Each row has a name. Each piece below is followed by the name of the row it came from, unless a question asks for something else. Each question is about the rows just above it.

Columns, left to right: R M U Z K
[150 132 108 119 148] -> k290
[146 137  79 127 152] -> k33
[113 143 134 106 136] -> k96
[119 132 105 132 140] -> k725
[185  39 127 176 104] -> k640
[100 115 173 125  93] -> k126
[171  69 133 154 102] -> k583
Which column holds this, read top down? [127 106]  Z
[136 140 104  93] is in which column, read top down?  K
Which column holds this, read top down? [105 127 173]  U

Columns, left to right: G P N L X F A T C E
[158 164 158 161 132 141 117 146 169  83] = k623
[154 124 178 139 181 149 142 160 102  95] = k201
[154 124 178 139 139 149 142 160 102  95] = k333
[154 154] is in which column, read top down?  G
The row with [169  83] is  k623

Columns, left to right: S Y D J H Q B W V
[141 184 114 144 109  77  84 146 102] : k349
[184 114 145 109  77 118  86 130 129] : k577
[161 176  85 149 155  93 135  74  89] : k666
[119 130 112 130 149 170 157 147 150] : k58
[161 165 121 169  64 109  46 135  86] : k164
[140 141 128 136  79  95 106 104 122] : k896
Which row holds [161 165 121 169  64 109  46]?  k164
[ 85 112 121 128] is in which column, read top down?  D
which: [184 114 144 109  77]  k349
Which column holds [161 119] top down?  S
[135 104] is in which column, read top down?  W
Which column holds [109  77 155 149  64] top down?  H

Columns, left to right: Pibe Norem zel ved Sani gabos
[122 162 106  90 145 106] -> k52
[132  92 134 191 100 139] -> k617
[146  48 159 210 153 106] -> k887
[ 88 203 159  51 156 157] -> k133
[130 157  50  92 117 124] -> k318
[135 143  48 107  95 118] -> k356
[115  99 131 155 149 112] -> k737
[155 128 123 107  92 139] -> k604
[136 156 100  77  93 137] -> k723
[ 92  48 203 157 143  99 128 156] is in which column, read top down?  Norem
Which column holds [139 106 157 124] top down?  gabos

Columns, left to right: niraz begif pelu Bibof Rezod Vidob
[ 50  93 146 147  90 146] = k521
[121  73 196 137 102 148] = k805
[ 41 131 126 194  78 140] = k227
[168 183  63 107 129 104] = k764
[109  59 174 115  90 162] = k99
[ 65  54 190 120 100 156] = k651
Which column holds this, read top down? [146 148 140 104]  Vidob
Which column holds [ 50 121] top down?  niraz
[146 148] is in which column, read top down?  Vidob
Which column holds [93 73] top down?  begif
Which column holds [137 194 107] top down?  Bibof
which: [ 93 146 147  90]  k521

Columns, left to right: sadu fip vapuv rigi relo gok mipip desok
[116 163 179 145 129  58  83 143] : k673
[177 143 134 134  95  54 120 166] : k89
[116 163 179 145 136 134 101  51] : k939
[182 158 141 130 129  91  83 143] : k398
[171 143 134 135  82  62 129 172] : k268
[116 163 179 145 131 118  50 100] : k97
[129  95 136 129  82] is in which column, read top down?  relo
which: [163 179 145 129  58]  k673
[129  50] is in which column, read top down?  mipip
[143 163 158] is in which column, read top down?  fip
Which column holds this, read top down? [ 62 118]  gok
The row with [163 179 145 136 134] is  k939
The row with [177 143 134 134  95  54 120] is  k89

Columns, left to right: zedeb Lamez Tapi ruke nit lare fuza Bab fis
[139 136 135 119  96 117  90 110 139] : k253
[110 152 134 125  77 128 106 120 126] : k857
[110 120  77 152 106 125 134 128 126] : k447
which: [152 134 125  77 128 106 120]  k857
Which column holds this, read top down? [119 125]  ruke
which: [110 152 134]  k857
[128 125] is in which column, read top down?  lare
Which column holds this, read top down? [96 77]  nit
Which column holds [139 126] top down?  fis

Columns, left to right: Mep fir Taf gir gutad futud vak dalor
[ 86 136 121 139 101 131 155 107]  k854
[118 109 115 171  73 112 155 115]  k892
[110 142 150 150 131 118 142 123]  k73
[129 126 131 150 150 114 133 115]  k865
[144 108 217 158 150 102 125 150]  k153
[118 106 115 171  73 112 155 115]  k922
[165 155 105 139 103  92  92 135]  k40
[110  73 106 115 171 118 138 123]  k844
[144 118] is in which column, read top down?  Mep
which: [110  73 106 115 171 118 138 123]  k844
Which row holds [110  73 106]?  k844
which: [106 115 171  73]  k922

Columns, left to right: Fogi dafa Fivap Bazen delef
[107  34 130 134 103] -> k772
[108 198  69  94 122] -> k442
[ 44  83 160 120 156] -> k140
[ 44  83 160 120 117] -> k503
[121  85  60 110  73] -> k708
[83 44 47 98 90] -> k195
[ 44  83 160 120 117] is in which row?  k503
The row with [120 117] is  k503
Where do [107  34 130] appear?  k772
Which column holds this, read top down? [ 69 160 160]  Fivap
which: [198  69  94]  k442
[ 34 198  83  83  85] is in which column, read top down?  dafa
which: [160 120 156]  k140

Columns, left to right: nikod divog doko Vom kaz bala
[178 112  82 130  95 140] : k833
[211 105  75 144  67 149] : k121
[162 146  91 128 145 160] : k510
[141 166  98 121 179 164] : k504
[223 128  77 150  91 176] : k696
[216 148  83 150 123 191] : k289
[ 95  67 145 179  91] is in which column, read top down?  kaz
[91 98] is in which column, read top down?  doko
Where do [148  83] appear?  k289

Columns, left to right: Teko puvu vopaf zaloz
[153 107 151 177]  k261
[ 94 222  93  78]  k37
[153 107  85  64]  k803
Which column holds this, read top down? [78 64]  zaloz
which: [ 94 222  93]  k37
which: [85 64]  k803
which: [153 107 151 177]  k261

